The rows of T fall into several groups, and each row is roughly a mix of its group's hidden directions.
T:
[[ 14  -6  -7 -11  27   2 -25 -12   9 -46]
 [ 10 -37   3  -1  -8  -1  20  12   3 -45]
 [-12  21 -30  23 -24   2 -16  14  32  -1]
 [ 27 -32  -4  24 -25 -11  -2  27  10 -13]
 [ -9 -40  -2  16 -15   8  20  -4  29 -25]
 [ 28   7  16  -5  -7  -2 -52  -2  10 -10]
 [ -2 -37  17   7  -5  -5  14  18  -6 -42]
 [ -1  23  21  -9 -29  30 -24 -11  22 -11]
 [ -2  11  16  24 -27  33  23  -8 -19 -20]
 [-17 -30 -16 -12  26  20 -25 -22   7 -15]
 [-11  24  -5 -20   8   7  22 -13  -4  46]
 [-13  -9  23 -17   5 -37  20  33  -7   5]
 [ 29  -6   6  25 -39  21  12 -20  -5   1]
 [  1 -37  22 -31  -9  31  -1   4  11  -7]
 [ 25  -9  -1  24  17  -7  33   5  37   3]
 [-10  -5  31   2  -9 -18  37  27 -17 -13]
 [-19  -1  16  13 -27   6  24   1 -22  38]
 [ 21  14  26  21 -19  24  11 -15 -28 -17]
 [ 27  20   2  29 -13  15   3 -39  -6 -10]
 [-29  -1 -18   0  14   4  50   5  -1  11]
 [  8  13  24  39 -21  16 -10 -26 -14   9]
 [-28 -23   3  -4  -9  20   2 -41 -11 -21]
 [-20   5 -12 -17  15 -21 -15   1 -48  -6]
 [-11 -19 -30 -16  19 -22 -23  10  30   6]
 [ 25  30  -9   6 -26   5 -14 -36  15   4]
 [-18  12  26  29  -7  10 -27 -22  -6  26]
 [  6   2   0  14 -24  -5  30  11  12 -46]
 [-38   1 -30 -18  33 -11  12   3  -3   7]
 [ 37   7  26  11 -26   2 -34   1   2  -7]
 [  2 -31  14   2 -48  11  10  16  12   3]
 [-15   0  37   5 -18   0  30  20 -28  -5]
 [-12  23   0  -2 -26 -32  12 -17  22  28]
 [-17 -15   7  -8 -24   7  38   1 -35 -10]
 [ 12 -22 -43  -6   6  -7  14   4  26  25]
 [ 21  12   2   6 -21 -21  -6  38  32  -9]
 [ 11   7  37  17 -16   2  -2 -16 -38  17]
 [  2  20  -1 -20 -16  48 -19   1 -11  17]
 [-28  14   4 -18  -3  -4   3   0   1  52]
 [  2  -6   0  -1  14  -2 -28  -3  12 -54]
 [ -3  22  -4  -8 -37  24 -29 -20   7  17]
 [  2 -34 -22  -6 -15   2  12  21  28 -29]
 [ -1  10  23   7 -22   0 -25  -5 -24  41]
 [  4   2 -31   4  20  -7  17  -3  -6  48]
 [  2  31  23 -15  -8  32 -29 -11  16  -7]
 [  1  17  36  -7 -11   4  34  18 -28   5]
 [ 13 -17  15  10  -9   0 -21   6   0 -52]
 [ 19 -19 -18  -7   0  24  31 -29  19  17]
 [-26   8   8 -12  32  19 -16 -31 -24   2]
 [ 10  41  36  -2   6   1  -1  -5 -30  -4]
 [  0 -23   8 -16 -28  11  37  25  17  -3]
 [ -4 -23 -43 -10  21  -1  -8  -1  31  14]
 [-24  20  31 -17 -25  16  23 -15 -12  11]
 [ 15  30   0   1 -23   5 -19 -38   4  25]
 [-28   2 -31   9  25 -10  35  -1   7  16]
 [-29 -19  -2 -13  -2   7 -14 -26 -42  -8]
 [ -2 -12  -1  -1 -24 -28  -9  -4 -42 -27]
 [ 31   1  31  -5 -26  11 -32  -2   3 -17]
 [-11  -9  -7  -3  -9   8  51  21  23   8]
 [-15  26 -32  25 -15   0  -8  14  32  -1]
 [  4  -1 -16 -25  18 -31 -26   0  22  27]
 [-25   1  -3 -12  37  19 -15 -32 -18   4]
 [ -3 -15  18   0  -7   7 -24  -2   5 -53]
 [  5  47   4  17   9   4 -28 -11 -18  15]
 [ 21   8   5   4  19  11  21  25  38  23]
 [-15 -39  11   6  15  -1  22  12   7 -36]
 [ 24  17  33  11 -16  13  20  -2 -30 -18]
 [ 18  15  33  16 -19   0 -13 -11 -39   4]
 [-26  15   6 -19 -16  29  -6   4 -12  38]
 [-26   7   5  -5   4  15  17 -21 -26  40]
 [ -8 -35  10   2  13  -3  16   8   7 -46]
 [ 14 -25  21  -5 -17   6  27  -6 -25  33]
 [  5  25  16  -5  -2  -8  -8 -27 -12  47]
 [ -4  19  -6  16  19  -7 -35 -20 -34  14]
 [  9  -7  26  -4  15  22  18  26 -37 -15]
 [-22 -10 -26  -6  30  -2  24   8  34  -9]
 [ 14  45  17   1  17  18 -30  -5   5   8]
 [-19 -10 -33 -16  19  -5   6  17  38 -14]
 [ 27  16  -4   9  19 -11 -21  13  43   8]
 [-23   7  -2 -22  16  20  18 -37 -19  19]
 [ 24  29  13  15 -22 -22  22  24  -7  14]
 [ 28 -12  19 -20  24   5 -41  10  -1   3]
 [ -3  14 -24  17 -20  -2 -22  20  24 -34]
 [ 14  -1  -5  23   0   4  29   6  48  11]
 [-20  17  31 -16 -18  19  22 -20 -22  12]
 [ -1   4 -30  12 -30   1 -17  24  29 -19]
 [ -1   0  35  -4  24   0   8 -31 -29  21]
 [ 26 -12  10 -41   7 -15   4   8 -28 -18]
 [ 26  -7   3  26 -31 -22  15  27   2 -16]
 [ 17 -32  33 -15   8   2  17 -11 -31  -6]
 [ -4  -3 -29   0  -1  -5   0  24  28 -42]
 [-14  51  14 -17  23  -1  -6  -8  -5  12]
 [-28  22 -29  24  13 -21  12 -23 -10  -1]
 [ 11 -18   7  22   0  13  14  11 -12 -50]
 [ 10  16   7  20 -28 -15   2   4 -47   0]
 [-27  11   5  19 -21  37   9 -18 -15  21]
 [-12  14  21   7 -15  -3 -29   2 -20  42]
 [  3  -5   0 -34  14 -40 -17  19  13  18]
 [ -9 -26 -18  20 -23   9   6  15  34 -24]
 [ -9 -34 -10   6  12   6 -35   0  13 -34]
 [-15  -6 -11 -10  -1   7  48  24  23  10]
 [ -1  27  42   5 -30  -2  14   6 -19 -11]
 [ 18  27 -21   0 -18 -12  -7 -31  31  10]
 [ -2  34 -40  13  13   4   2  24  19  -6]
 [-47 -13 -12 -21   2  19  15 -21   3  -8]
 [-11  20   5 -27  -9  29 -11   4 -12  40]
 [  1 -22  20   8  17  15  16  26 -30 -28]
 [-11  14  22   9 -16  -3 -31   0 -20  40]
 [ 10 -30  32 -14   5   5  15 -33 -19  10]
 [ -6  32  30  -4   8  -1 -20  -3  -8 -40]
 [-38 -12  -6 -11   3  10   1 -28 -36  -8]
 [ -7 -30  -3  -6  16  -6  21  10  15 -45]
 [-16  -7   4  17  29  19  12 -40  22  -1]
 [ 23  16 -12  17  -5  28 -22 -40   0   3]
 [-11 -38 -27  -5  26  19 -11 -22  -1   9]
 [-17  -7  15 -12 -28  13   0 -14 -44 -17]
 [ 19  28   9   6  -5 -24  -9  24  17 -35]
 [-13  -8 -35  -6  17  -8 -26 -13  29  23]
 [ 20  10 -12  16  17 -18  15  13  46   0]
 [  6 -18 -41   0  35  -7 -19  -1  20  -1]
 [ 32  -5  12  -5  32  -4 -42   6   2   6]
 [  7  11  34  11 -27  -5 -19  -8 -34  18]
 [ 20   0   5  38 -37  -6  29   1   4   2]
 [-20 -17  -6 -28   6 -29   1  37  17   1]
 [ 28   7   5 -15  16 -11  19   2 -25 -40]]

Here is one row of each group, with its name. Which group are the others in?
[  3 -40 -18  -9 -12   8 -13  11  38  -9] : G
[ -2 -25  -2   4  -2  22  -3  27  -6 -47] : M
[-19  26   9 -32  16  22 -32 -12   1  -9] : A
[  2 -12 -23  -6  23   4  35  -5  25 -31] : F

[ 17 -23  38 -10   6   0  12 -13 -37  -6] : F
[ 16 -29   5  24  -7  -5 -26  18   2 -37] : G
[ 11   2   4  -3  -2 -12 -57 -16  -6 -14] : A
[ -9  -1 -10  10 -14   0 -36   4  28 -39] : F
[-15 -26   8   6  -8   5 -20 -26  32 -30] : F
[  1   7  12  -4 -24  21 -33 -20  34 -14] : A
[-17   2 -31   0  -8 -12 -22 -22  34  21] : M
[ -6  27  -5  31  -6 -10 -17 -30 -32  -1] : A
[ 24  29  19  13 -26 -20  12  30  -1   5] : G
[ 27 -12 -11  21   3  15 -10  -9   1 -47] : M
[-36  22 -27   4  32  -9  11 -20  -2  -1] : A
[ -7 -13  45   4   3  -4   4 -29 -28  11] : F
